[ -1   6   6 -17  -4  26  -6   7  14   5   9   4 -14  -2  15  -7  -9   1
   7   0   2   2 -17 -10   4   8  -8   5 -11  -3  14   5   6 -11  -5   2
   5  -3   4  14  14  21  -2   4  -5  35  -9]  j565
[  5  10  -1  30  -5   0   4  12  16  -2  -8  -1  11   1  -9   4  17   0
  -8   1  -4  -4  -9  -1  -3   2 -11  13  -9   3   4  -1  29  21   6  13
  -6   2  -2  11  -6   3   0  -4   5  32  -4]  j811
[ -1   4   6 -17  -4  26  -6   7  14   5   9   4 -14   1  15  -7  -9   1
   7   0   2   2 -17 -10 -10   8  -8   5   0  -3  14   5   6 -11  14   2
   5  -3   4  14  14  21  -2   4  -5  35  -9]  j972
[  0  -4  -6 -15   2  -5  -1  -5  -4   1 -16  -1  -2  -1  -1  -8 -21  -4
  -3  -3   2  -3 -15  -1   3   1 -10  -4  -3   9 -10   0 -25  -8  -6   2
   3   1   1 -11   4 -13 -12   0   7 -54   4]  j505
q: [  5  10  -1  30  -5   0   4  12  16  -2  -8  -1  11   1  -9   4  17   0
  -8   1  -4  -4  -9  -1  -3   2 -11  13  -9   3   4  -1  29  21   6  13
  -6   2  -2  11  -6   3   0  -4   5  32  -4]  j811
q: [  0  -4  -6 -15   2  -5  -1  -5  -4   1 -16  -1  -2  -1  -1  -8 -21  -4
  -3  -3   2  -3 -15  -1   3   1 -10  -4  -3   9 -10   0 -25  -8  -6   2
   3   1   1 -11   4 -13 -12   0   7 -54   4]  j505

[ 35 -22 -10   5  -8 -14  22 -30   1  -3  12   9   8] = j182
[ 18  -1  -5   7   2  16 -29   4  21  14  13 -42  -4] = j925
[ 26  -1   6  15  20  28 -32   1  -1  15  13 -15  -3] = j706
[ 35 -22 -10   5  -8 -14  22 -30   1   5  12   9   8] = j461
[ 14   2 -32 -11  -2  20   1 -20  13   0 -12 -23  -7] = j716
[ 14 -26 -32 -11  -2  20   1 -20  13   0 -12 -23  -7] = j259
[ 17 -27  32   8  -6 -16  18  -9 -22   5   1 -29 -14] = j829
loc: [32]  j829, 3
loc: [4]  j925, 8

[  7 -24 -18 -14  -6 -19   5  15  25] -> j713
[ -9  12  -1  -6  11 -13  -1   4   5] -> j744
[ -6   3 -10  41  40 -17  12  -7  27] -> j209
[  9  10  -4 -12   3  -5   7   5  -1] -> j118
loc: [10]  j118, 2
loc: [41]  j209, 4
loc: [-5]  j118, 6
loc: [40]  j209, 5

[  1   4 -17  -5   0  33   5 -11  -3   0] = j641
[-22  -1  -4 -27 -10  26   8 -21 -38   8] = j808
[ -2  33 -10  -3  33  15  27  -4   7  -9] = j667
[-10  26  -5  -6  -2  23  35 -20  -5 -26] = j23
[  7 -28   7   7 -28 -13 -28   8  -6   7] = j292
[ 36  -8  -4 -10  -7  14  -5   0  -4   3] = j178
[  7 -28  -8   7 -28 -13  -9   8  -6   7] = j669
[-4 29 -3 -5 26 -2 18  1  9 -1] = j187
[-16  -8  -4 -10  -7   5  22   0   8 -12] = j999
loc: [27]  j667, 7
loc: [-12]  j999, 10
q: [  7 -28  -8   7 -28 -13  -9   8  -6   7]  j669
q: [  1   4 -17  -5   0  33   5 -11  -3   0]  j641
loc: [35]  j23, 7
loc: [-16]  j999, 1

[12 18 29 10 21 16  3 27 20 10 14 28 15  9 41 20 23 23 10 26 13 39 27 21
 33 12 22 30 26 23 52 18 12 33 14 19 19 19 11 17 40 13 17 21  4] -> j354
[20 13 15 16 24 21 48 33  6 19 21 14 19  9  4 17 51 29 11 28 28 24 49 48
 10 20  8 16 12  6 23 35 36 16 31 23 20 22 30 16 16 35 30 10 33] -> j664
[19 11 39 17 21 19 25 28 13 15 16 19 22 10  9 21 35 27  9 28 30 29 49 38
 24 13 12 21 13 13 31 25 24 24 25 21 19 20 22 32 23 20 24 12 21] -> j822
q: [20 13 15 16 24 21 48 33  6 19 21 14 19  9  4 17 51 29 11 28 28 24 49 48
 10 20  8 16 12  6 23 35 36 16 31 23 20 22 30 16 16 35 30 10 33]  j664
q: [19 11 39 17 21 19 25 28 13 15 16 19 22 10  9 21 35 27  9 28 30 29 49 38
 24 13 12 21 13 13 31 25 24 24 25 21 19 20 22 32 23 20 24 12 21]  j822
q: [12 18 29 10 21 16  3 27 20 10 14 28 15  9 41 20 23 23 10 26 13 39 27 21
 33 12 22 30 26 23 52 18 12 33 14 19 19 19 11 17 40 13 17 21  4]  j354
loc: [41]  j354, 15

[-3  3 -2  4  0  0  2 -2 -6 25 12  2 -8  2  6  3 -9  0] -> j325
[ -3   2  -2   4   0   0   2  -2  -6  25  12   2  -8   2 -10  -1   6  -1] -> j230
[  2   0   0   0   4   1   0   5  10 -33 -15  -1   8  -4 -10   3   6  -1] -> j759
loc: [-4]  j759, 14
loc: [1]  j759, 6

[ 5 -4 17  6] : j650
[ 11  -8 -11   6] : j386
[12 -2  9  3] : j506
[15  1 23  2] : j280
[-8 -3 -8  0] : j220
[14  0 41 -9] : j194
[-8  0 -7  4] : j926
loc: [1]  j280, 2
loc: [2]  j280, 4
loc: [11]  j386, 1
loc: [5]  j650, 1
loc: [-11]  j386, 3
loc: [-7]  j926, 3
loc: [23]  j280, 3

[-18   4 -36  23   0 -51  -2 -11 -52  28 -33  46   2  -9 -20 -30  36 -51
 -11  34  29  -4   2 -14  32  18 -33 -49   5  51 -20  30  40  20 -48  18
 -22  39  11 -22  19 -29 -44  14  -3  10  48  17   3 -37  47 -13 -16  16
  51 -11  48] : j288
[ 19  37 -44  50 -24 -44  42 -42 -27  43  17  47  21  36  -8 -41  39  53
  10 -34  -2 -21  27 -35  22   1 -17  24  37  -8  42 -15  -8  -6  36   2
  30  51 -12  26 -22  27  21  25 -10  16  43 -34 -22  37   3 -40  30 -38
   8  19  53] : j174
[ 37 -49 -41 -40  35  33 -17  -1  22  16  35  32   9 -48 -47  14   2 -18
 -31  27 -35 -33  14  24 -23  40  -6  46  36  41 -33  -2 -23 -33  48  11
  36 -27   1 -26 -39  12  10  51  49   8 -28   4 -15  37 -40   2  12 -33
 -30 -50  36] : j623
[-35 -20 -27  29  44  22  22  -5 -52  -3 -50 -26 -32  20 -27  42  29 -44
 -21 -11  -5 -39 -37 -22  38  46 -27 -38  -1   1  21   8  -7   9  45  -2
 -32 -33 -22 -42 -21  15 -50  34  46 -24  47  -1   2  19  10  34  40 -26
 -50 -40  50] : j452
[ 32  16   1  -8 -16  11  41 -19 -31  11  16  19 -16  27  -4  -8 -32  48
 -23  -9   8  34   6   1 -34 -16  40  -3 -18  -1 -35 -29  -9   0  21  45
  17  -6  39 -11  32 -41  48  40  15  52  -5  -8  22   7 -15 -21  31  47
  13   5 -47] : j353
[-50  52 -31  12  31 -23  43  47 -50 -27  29 -28  20  20 -10  45  33 -39
  33 -23  10  25  51   0  41  13 -29 -25  15  52 -17 -49 -10  22  23 -14
  -4  32 -34   8   6  50 -20  -5 -52 -12 -30  -9  28   6 -50  45  -1 -33
  13 -11 -18] : j803
[-10 -39 -51  -7 -13  23   9  -8  11  20 -48 -52  18 -36 -41  44  33 -23
 -47 -49 -53 -12 -51 -46  44  -7 -36   9   4   6  -5 -51  49  43   1   2
  33  23 -46  29 -34  -1  -3 -16  15  46  -1  26  26  18  17  37 -21 -24
  -7  22 -23] : j294
[ 12  18   9  49 -15   8   6   2  14  42  20   7 -29 -52  45  48  35 -50
 -11 -20 -33  44 -44 -28 -17 -14  18 -43 -32   2  30  -2  36 -42 -52 -12
 -24 -29 -48 -43 -14   1 -46 -10 -50  -2 -48 -21 -48 -41 -46   7 -10 -48
 -37  43 -35] : j509
[-36   8   0 -11 -36 -22  22 -29 -33  37  28  45  43  37  11  17  34 -28
 -41 -16  24  22 -42 -30 -12  22 -17  49  23  49 -29 -26  26 -44 -46  10
  45 -12 -18   9  -2   3  47 -19 -43 -29  26 -12  -2 -34  29  44 -20  27
 -38  11  51] : j212
[ 45 -12 -32 -14 -17  20  37 -30  18  40 -43  43 -40  18 -46 -14 -20  13
  51  24  26  33 -26  -2  24   3  25  52 -30 -29 -49  48  17  35 -28  13
 -17  30 -42  48 -17   5 -52  30   5   4 -47  39  24   7 -42  -8  31 -28
  -3  -6  52] : j295
[ -4  -2  -3 -24 -25 -15 -30 -40   3  29 -44 -44 -51  34  50 -37  30 -30
  -8 -32   2   3  -1   7 -13  46 -41  32 -42  23  28 -26 -23  49  23  26
  23 -12  37 -51 -45  -2 -25  40  16  32  37 -45  42  -3 -53  28   4 -25
  -3 -30 -13] : j238
q: [ 37 -49 -41 -40  35  33 -17  -1  22  16  35  32   9 -48 -47  14   2 -18
 -31  27 -35 -33  14  24 -23  40  -6  46  36  41 -33  -2 -23 -33  48  11
  36 -27   1 -26 -39  12  10  51  49   8 -28   4 -15  37 -40   2  12 -33
 -30 -50  36]  j623
q: [ 12  18   9  49 -15   8   6   2  14  42  20   7 -29 -52  45  48  35 -50
 -11 -20 -33  44 -44 -28 -17 -14  18 -43 -32   2  30  -2  36 -42 -52 -12
 -24 -29 -48 -43 -14   1 -46 -10 -50  -2 -48 -21 -48 -41 -46   7 -10 -48
 -37  43 -35]  j509
q: [ 45 -12 -32 -14 -17  20  37 -30  18  40 -43  43 -40  18 -46 -14 -20  13
  51  24  26  33 -26  -2  24   3  25  52 -30 -29 -49  48  17  35 -28  13
 -17  30 -42  48 -17   5 -52  30   5   4 -47  39  24   7 -42  -8  31 -28
  -3  -6  52]  j295

[  0 -11  -6  -4  29   4 -10  18   7  15  11  -4   4  22   0  15 -12  -9
  -9  32  25  25 -11  19  18  21  21  28 -15  -2 -11 -17  31  18 -15  -2
  28  -2  18  25  24  25  17  14  18  28  -2] : j536
[  0 -11  -6  -4  29   4 -10  18   7  15  11  -4   4  22   0  15 -12  -9
  -9  32  25  25 -11  19  18  21  22  29 -10   0 -10 -11  32  18  -9   0
  29   0  18  25  25  25  19  15  18  28   0] : j215
[  0 -11  -6  -4  29   4 -10  18   7  15  11  -4   4  22   0  15 -12  -9
  -9  32  25  25 -11  19  18 -10  22  29 -10   0 -10 -11  32  18  -9   0
  29   0  18  -1  -1  -1  -1  -1  -1  -2   7] : j302
[  0 -11  -6  -4  29   4 -10  18   7  15  11  -4   4  22   0  15 -12  -9
  -9  32  25  25 -11  19  18  21  22  29 -10   0 -10 -11  32  18  -9   0
  29   0  18  25  25  25  19 -11 -13 -22   6] : j214
q: [  0 -11  -6  -4  29   4 -10  18   7  15  11  -4   4  22   0  15 -12  -9
  -9  32  25  25 -11  19  18  21  21  28 -15  -2 -11 -17  31  18 -15  -2
  28  -2  18  25  24  25  17  14  18  28  -2]  j536
loc: [6]  j214, 47

[3 3 7 1 0] -> j752
[ 2 -1  4  8 -2] -> j391
[ 41 -37  39  40   1] -> j745
loc: [7]  j752, 3
loc: [2]  j391, 1
loc: [0]  j752, 5
loc: [4]  j391, 3
loc: [39]  j745, 3
loc: [40]  j745, 4
loc: [41]  j745, 1

[ 0 46 -4 10]  j442
[  5  48 -15 -14]  j222
[-15  48  -8   1]  j528
[-20  49   0   6]  j993
[-27  47 -16   2]  j742
loc: [47]  j742, 2
loc: [49]  j993, 2
loc: [6]  j993, 4
loc: [-20]  j993, 1

[  7   8  17   5  -4   7  -5 -10  -1  -5   1   3  -1   8   3  -1]  j42
[ -4  -2  22   1   1  -9 -15   0   1   0   5  -8   0   5  -5  17]  j651
[ -2   4  11  -1  -2   0   1  -3  -7 -15  11   6  20  -7  10  27]  j472
[  6  -3  -3  -4   5   8 -19   6  -2  10  13  -5 -18  -9   1 -15]  j987
[-2 -4 15 -6  3  6  7  2  2 -3  4 -9 45 -9 -4  3]  j129
[ 7 13 -1 -2 -1  9  5 -4  3  0 -9 -4  5 15 -2 15]  j846
[ 4 -3  0 -9 -5 -1 33  3  5  4  0  3  7 21 -2  9]  j257
[ 10   0   4   5  -2  11 -19   1  -3   2  12  10 -10  -3   3   7]  j643
[  3 -10  11   5   2  -5  25  -3  -5  -4   7   6  15   4  -3  -6]  j543
[-11 -16 -13  -3   1  -3 -12  -2   7  -7  -1   0  -4  -7   9   8]  j218
[ 16   1  -5  -4   0  -8  28  -6   1   7   4  -2   9 -24  -2  -5]  j602
loc: [21]  j257, 14
q: [ 4 -3  0 -9 -5 -1 33  3  5  4  0  3  7 21 -2  9]  j257
loc: [25]  j543, 7
loc: [-13]  j218, 3
q: [  7   8  17   5  -4   7  -5 -10  -1  -5   1   3  -1   8   3  -1]  j42
q: [ -4  -2  22   1   1  -9 -15   0   1   0   5  -8   0   5  -5  17]  j651

[ 13  27 -45  21  35] : j761
[ 20 -21 -52  27  39] : j430
[ 26  21 -39  22  35] : j37
loc: [26]  j37, 1
loc: [39]  j430, 5
loc: [-45]  j761, 3

[ 9 -4  3 -4 -5 -6 -4 -3 -4 -2  0  2  4 -1 26 13 -3  0 -4 10 -4 -4 -4 -4
 -4  9 -3 -4 -1  2  7] : j794
[ -2  -4  -7  -3  21   2  -2  -4  -3  -6  -6  -7   3  13 -27  -9  -4  15
  -3  -2  -3  20  -4  -2  21   0  15  -3  -8  -7   6] : j61
[ -4  -4 -11  -3  32   5  -1  -5  -3  -7  -9 -10   4  18 -48 -19  -4  21
  -2  -6  -3  29  -4  -2  31  -3  24  -2  12 -11   5] : j750
loc: [18]  j750, 14
loc: [7]  j794, 31

[-21  45   9  -2   4   3 -47] = j875
[ -2  34  -9   3 -38  45   4] = j153
[-30  23  22 -37 -14 -34 -41] = j179
[ 38   9 -18 -30 -42  -6  -6] = j429
[ 4 22 46 47 -2 -8  3] = j168
[ -7   3  -5   2  41 -38  -9] = j287
[ 12   0 -21  48 -27   4   4] = j942
loc: [-7]  j287, 1
loc: [-42]  j429, 5
loc: [-41]  j179, 7
loc: [-18]  j429, 3
loc: [46]  j168, 3

[-27 -39   7  -2 -40] -> j370
[ 16  37   8 -33  43] -> j467
[ 20  27 -34 -18 -24] -> j71
[ 50  24   3  19 -35] -> j810
[  0 -24   3  19 -35] -> j683
[ 11 -46  -7   3 -37] -> j113
[ 20  27  11 -36  47] -> j551
[ 23 -19  37  25  39] -> j111
loc: [25]  j111, 4
loc: [-39]  j370, 2
loc: [23]  j111, 1

[ 16  -1 -23  11   2   6 -22] : j98
[-38   1  20   3 -18   3  25] : j371
[-48   4  23  -1 -28  -5  28] : j346
[-23  -2   2  21 -15  13  17] : j588
loc: [16]  j98, 1
loc: [21]  j588, 4
loc: [11]  j98, 4
loc: [1]  j371, 2

[ 0  1 -3  4  1  6  0  7 -1  5  3 -1  4  0  5  2  4  3  2  8  5  3  3 -6
 -4  4 11  0  3  4 -4 -7  4  1 -6  3  0 -6 -3 -1  1 -1  1 -4  4  5] -> j74
[ -2  -7 -21   2 -17 -14 -16  21 -31  -6  11 -15 -12 -16   2  15 -10   4
  15  27   0  19 -10   1 -28   4  44   0   1  -1  18   7 -11  -5 -10   1
 -13  -9  17   1  -3  10  23   2   4   2] -> j679
[  2   1  -6   5   8  11  -5  12   0   3   4  -6   8  -6   6  -1   7   8
   7   9   1   7   3  -6  -5   9  16   3   7   4  -3 -13  11   5 -12   5
  -4  -5  -8  -1  -3  -2   0  -3  10   6] -> j741
[  0  -6 -20   1 -16 -16 -16  18 -30  -6  10 -14 -15 -14  17  15 -11   2
  14  24   0  17 -11   2 -26   3  40   0   0   0  18   9 -12  -4  -8  -1
 -12  -7  19   1  18  10  22   3  20   0] -> j696
[ -3  -7 -21   4 -25 -14 -15  23 -34  -3  10 -13 -15 -14  24  18 -12   4
  12  32   5  20  -8  -2 -35   4  49  -2   0   0  20  11 -14  -6 -10   2
 -10 -14  20  -1  -2  10  28   0  21   3] -> j96
[  3  -7 -22   1  -2 -12 -20  18 -25  -9  12 -18  -8 -19  12   9  -6   4
  20  17  -9  20 -12   4 -16   5  34   6   5  -2  16   0 -15  -2 -12  -2
 -17   0  13   1  -7   7  17   7  23   1] -> j196
[-13   6   9  12 -22  19  19   9   6  22  -6  16  10  13  18   5   6   8
 -19  22  30  -8  20 -21 -24   7  18 -14  -2  10 -15  -3   3   3  -3  13
  20 -27 -14  -6  -3  -6   4 -22  -8  10] -> j253
q: [ 0  1 -3  4  1  6  0  7 -1  5  3 -1  4  0  5  2  4  3  2  8  5  3  3 -6
 -4  4 11  0  3  4 -4 -7  4  1 -6  3  0 -6 -3 -1  1 -1  1 -4  4  5]  j74
q: [ -2  -7 -21   2 -17 -14 -16  21 -31  -6  11 -15 -12 -16   2  15 -10   4
  15  27   0  19 -10   1 -28   4  44   0   1  -1  18   7 -11  -5 -10   1
 -13  -9  17   1  -3  10  23   2   4   2]  j679
q: [  2   1  -6   5   8  11  -5  12   0   3   4  -6   8  -6   6  -1   7   8
   7   9   1   7   3  -6  -5   9  16   3   7   4  -3 -13  11   5 -12   5
  -4  -5  -8  -1  -3  -2   0  -3  10   6]  j741
q: [  0  -6 -20   1 -16 -16 -16  18 -30  -6  10 -14 -15 -14  17  15 -11   2
  14  24   0  17 -11   2 -26   3  40   0   0   0  18   9 -12  -4  -8  -1
 -12  -7  19   1  18  10  22   3  20   0]  j696
q: [-13   6   9  12 -22  19  19   9   6  22  -6  16  10  13  18   5   6   8
 -19  22  30  -8  20 -21 -24   7  18 -14  -2  10 -15  -3   3   3  -3  13
  20 -27 -14  -6  -3  -6   4 -22  -8  10]  j253

[-35 -11 -46  12  28  23 -36 -42]  j930
[ 37 -20 -39  19  11  36 -24 -36]  j975
[-21 -41  39  41 -35 -36  24  42]  j700
loc: [36]  j975, 6
loc: [12]  j930, 4
loc: [-42]  j930, 8
loc: [41]  j700, 4
loc: [42]  j700, 8
loc: [-41]  j700, 2

[ 3 -4  8 -4  1] = j348
[-20  -7  26   7   6] = j568
[ -8  -5  16  -5 -14] = j343
[ -4  -4  13  -5 -10] = j599
[-12   0 -13  -4  44] = j879
[ 6 -3  5 -4  7] = j63
[-17  -6  24  -5 -32] = j786
loc: [-13]  j879, 3
loc: [-17]  j786, 1
loc: [-20]  j568, 1
loc: [1]  j348, 5
loc: [-7]  j568, 2
loc: [-14]  j343, 5
loc: [3]  j348, 1

[-9 -3 12  5  1] : j921
[-6  1 39 -7 -3] : j560
[ 1  0 19  0  2] : j514
[-12   0   9 -12  -2] : j988
[31 -2  7  9 -6] : j827
[ 4  3 -2  0 -2] : j662
[ 8  2  9 11 -1] : j922
[-18  -1   3  -2  11] : j339
loc: [-9]  j921, 1
loc: [31]  j827, 1
loc: [19]  j514, 3

[-13  15 -20 -21 -14   1 -19   7  40   7  31  -2   1]  j845
[  8 -13 -33  26   3   6  15 -16   3 -14 -17  -9 -18]  j277
[ -4  -1 -25  17  -7   1   4 -34   8  -4 -14  -1  -9]  j186
[ -8   0 -33  -9  18 -18  -9   3 -14   2  39   8  23]  j553
loc: [39]  j553, 11
loc: [-20]  j845, 3
loc: [31]  j845, 11
loc: [-25]  j186, 3

[-45   9   1  -5 -24   5]  j760
[-45   9   1  -5 -24   9]  j957
[  2 -26   0  -4  29  -8]  j441
[ -7  -7  -2  -3 -42 -15]  j895
loc: [-8]  j441, 6
loc: [-2]  j895, 3
loc: [5]  j760, 6
q: [-45   9   1  -5 -24   5]  j760
loc: [-26]  j441, 2

[ 20 -26 -37 -35   9  20 -32  15 -38   2] = j163
[ 16  10 -20  28  20 -31  48  44   2 -32] = j67
[-31  16 -31  20 -29  12  -5 -50  31 -32] = j547
loc: [-38]  j163, 9
q: [ 16  10 -20  28  20 -31  48  44   2 -32]  j67
loc: [10]  j67, 2
loc: [15]  j163, 8
loc: [-29]  j547, 5

[ -3  20 -34 -36 -32 -10 -10]  j313
[ -1  22 -37 -34 -32 -11 -51]  j244
[ -7  16 -28 -38 -33 -11 -51]  j503
[  4  30 -43 -30 -30 -11 -50]  j929
[ -4 -31 -32 -36 -32 -11 -51]  j482
loc: [4]  j929, 1
loc: [20]  j313, 2
loc: [-43]  j929, 3
loc: [-38]  j503, 4
q: [ -7  16 -28 -38 -33 -11 -51]  j503
loc: [-28]  j503, 3

